(in the rows, 128 means zero)
One turn sends every row of this set to another row. A few are shown first. Where does it send the rows asked after them?
Q137: [139 154 129 171 108 152 164 119 122 145 162 146 126 158  95 145  97 164
 151 126 132 160 139 177 140 122 113 117  97  87 121 116 105 147 144 139
 111 113 133 120 125 110]
Q694: [113 119 116 114  88 119 158 121 130 175 181 142 124 137 105 126 115 141
 119 129 136 169  93 183 146 144 108 124 116 110 124 130 151 117 121 151
 114 145 114 128  99 132]
Q695: [106 137 124 127 122 127 149 170 124 147 134 173 123 121 115 144  96 114
 103 162 104 151 129 125 156 152  68 112  89  72 108 124 137 128 125 139
  98  88 130 137 114 116]
Q215: [136 129 115 159 100 138 144 155 132 148 147 146 137 100 107 108 119 169
 127 126 108 148 123 163 120 129 109 150 105 109  63 103 147 156 123 108
 109 133  87 111 128 107]
Q975: [131 112 132 145 140 128 125 134 135 138 138 153  84 122 116 153 120 156
 117 169 133 151 136 115 145 131  80 119 102  64 105 129 143 141 116 136
  95  89 139 138  95 129]
Q771: [113 152 120 124 117 154 137 108 142 125 134 144 151 112 113 123 144 116
 114 132 119 152 158 124 126 117  82 114  79  88 116 135 113 138 113 142
 101 109 130 133 147 105]
Q124: [ 99  92 128 148  88 137 118 125 146 129 129 138 103 131 112 117 114 157
 121 159 165 147 119 158 117 137  83 160 144 106  82 106 148 124 112 106
 114 129 131 110 136 127]
Q88: [127 129 119 121 109 134 129 142 126 144 119 165 127 124 123 145 102 152
  92 179 124 163 132 136 147 160  82 102  68  95 105 114 119 131 127 142
  93  93 136 131 119 127]
Q129: [ 88  83 117 153  74 118 140 128 129 152 116 156 136 115 118 125 122 167
 121 155 120 146 106 152 131 130  87 144 125 124  76 103 124 128 118 136
 122 137 114 140 125 116]
Q710: [104 137 135 142 121 151 139 116 144 132 107 159 143 116 122 102 131 137
 107 144 112 142 150 110 109 107  86 121  85  89 109 140 103 136 123 152
 126 117 115 143 127  99]
Q696: [100 119 117 112  93 147 184 126 145 164 168 131 118 125 112 122 111 170
 115 137 144 159  90 159 120 135 124 123 110 103 110 100 149 122 112 124
 117 141  96 119 109 116]
Q526: [101 159 144 168 107 148 157 145 126 163 132 174 112 136  95 140  95 136
 130 138 158 154 115 162 128 137 118 143  85 106 109 143 122 150 138  97
 147  95 149 123 133 109]
Q549: [133 125 142 136 115 113 137 165 161 159 140 159 129 156 135  85 109 166
 132 105 140 161 123 140 123 127 119 140 125 114  99 131 154 146 145  95
  98 100 113 122 115  96]
Q7: [ 76 119 112 125  74 131 152 125 117 157 132 156 142 120 109 124 110 134
 121 116 110 149 145 140 153 153  96 130 138 134  92 103 132 117 105 140
  99 136 129 152 133 121]
Q225: [118 136 131 153 117 130 125 118 154 128 102 147 130 111 116 107 119 137
 111 141 138 142 141 100 109 113  75 143  85  73  98 145 108 149 122 133
 134 104 134 117 132 125]
Q994: [108 120 134 128  95 118 164 135 151 176 146 139 108 156  98 111  90 161
 114 124 155 165  87 135 125 152 115 145 123 104 112 128 154 142 122 129
 136 138 124 134  78 133]
Q886: [130 151 145 180 110 141 155 146 106 148 149 170 122 155  83 137  98 132
 140 125 153 156 126 185 134 131 101 128  89  93 126 131 114 128 135 123
 134 108 141 123 129 117]
Q35: [127 130 125 138 128 124 146 132 154 115 134 148 159 117 112 124 132 105
 120 123 128 155 136 127 123 105  75 121  91  72 136 144 125 155 131 139
 103  99 140 134 143 108]
Q634: [130 110 132 142 131 144 143 143 124 123 117 171  97 102 127 135  97 167
  99 175 136 151 145 135 131 138  92 102 100  84 118 113 131 120 119 143
  96  96 129 133 116 134]
Q131: [129 143 133 141 105 138  98 141 138 162 155 153 105 137 127  81 117 155
 128 133 127 149 148 169 127 131 101 151 129 108  73 140 148 120 130 112
 110 125  99  96 123 114]
Q791: [100 125 133 146 124 140 140 140 152 153 130 148 125 133 102 114 140 108
 120 150 130 133 114 140 117 179  85 100 132 118 119 126 115 155 112 137
 126 116  92  82 152  95]
Q17: [115 118 141 149 124 123 136 130 147 156 122 148 122 152 109 107 143 129
 125 136 146 138 121 128 117 178  84  88 131 121 129 122 100 142 113 145
 122 108  97  86 142 105]
Q305: [126 136 137 146 125 128 118 121 155 118 115 156 133 119 112 105 116 107
 112 135 144 154 152 126 117 119  77 139 106  80 129 167 129 149 134 142
 118 109 153 126 135 128]
Q534: [104 163 127 159 113 160 169 112 127 160 160 156  99 131 120 143  94 165
 156 130 119 147 151 158 146 113 123 124 118  85 108 130 111 143 140 132
 120 109 125 119 131 103]
Q866: [112 128 114 124  92 116 176 143 137 163 167 138 114 122  91 124  83 132
 117 108 154 162  99 159 137 155 106 143 124  93 116 118 159 129 110 127
 125 139 125 108 111 153]
Q348: [ 97 116 119 120  87 119 160 135 148 144 148 130 143 163 102 136 112 134
 135  97 133 160 126 121 154 150  88 133 140 108 103  92 145 139 111 111
  80 110 142 144 128 110]
Q104: [111 114 131 166 133 119 145 120 144 156 132 146 111 112  96 130 146 119
 134 121 128 135 131 119 132 172  97 104 152 118 127 139 123 172 101 151
 122 118 108 106 137 119]
Q624: [133 149 125 134 109 115 142 154 126 159 152 158 126 120 110 110 121 140
 130  73 142 159 149 137 143 145 118 139 113 121  91 123 154 133 103  88
  93  99 123 120 133 128]
Q892: [134 128 131 153 103 124 129 145 113 166 147 167 146 122 101 104 133 149
 123 104 106 162 141 164 139 138 120 134 108 143  92 135 151 145 121 130
 101 133 109 157 107 112]
Q213: [ 94 132 133 122  99 138 157 123 132 181 163 140  84 139 106 109 114 160
 118 128 152 151 108 140 128 141 109 137 122  98 100 122 147  99  97 129
 137 140 104 117  90 133]
Q684: [101  94 145 142 108 121 127 144 149 134 144 144 111 174 111 109 114 131
 134 124 155 153 123 147 133 130  77 144 164  95 116 117 158 114 120 117
  96 116 137 136 115 110]
Q11: [121 114 139 157 130 124 148 117 151 148 118 143 114 135 104 118 135 139
 128 118 148 140 132 115 119 178 102  91 142 123 133 122 111 165 104 145
 117 110 109  99 138 119]
Q111: [114 136 134 125 134 154 137 151 146 135 137 156 102 125 106 149  95 127
 104 168 118 156 141 113 147 155  89 126 110  75 111 133 162 160 124 129
  89  94 148 149 104 116]
Q584: [ 87 160 136 160 108 141 156 123 131 183 145 173  96 135 122 145 105 156
 147 139 131 147 125 145 142 117 121 141 103  97  99 154 114 145 147 117
 144  94 134 128 122  97]
Q841: [104 117 129 154 125 130 138 127 153 159 137 143 126 123  94 134 151 109
 128 146 119 137 111 134 129 176  92 111 139 120 118 140 124 182 114 146
 123 120 101 100 142  98]

Q696 -> Q866
Q886 -> Q584
Q634 -> Q695
Now these:
Q684 -> Q129
Q710 -> Q35
Q841 -> Q11
Q624 -> Q131

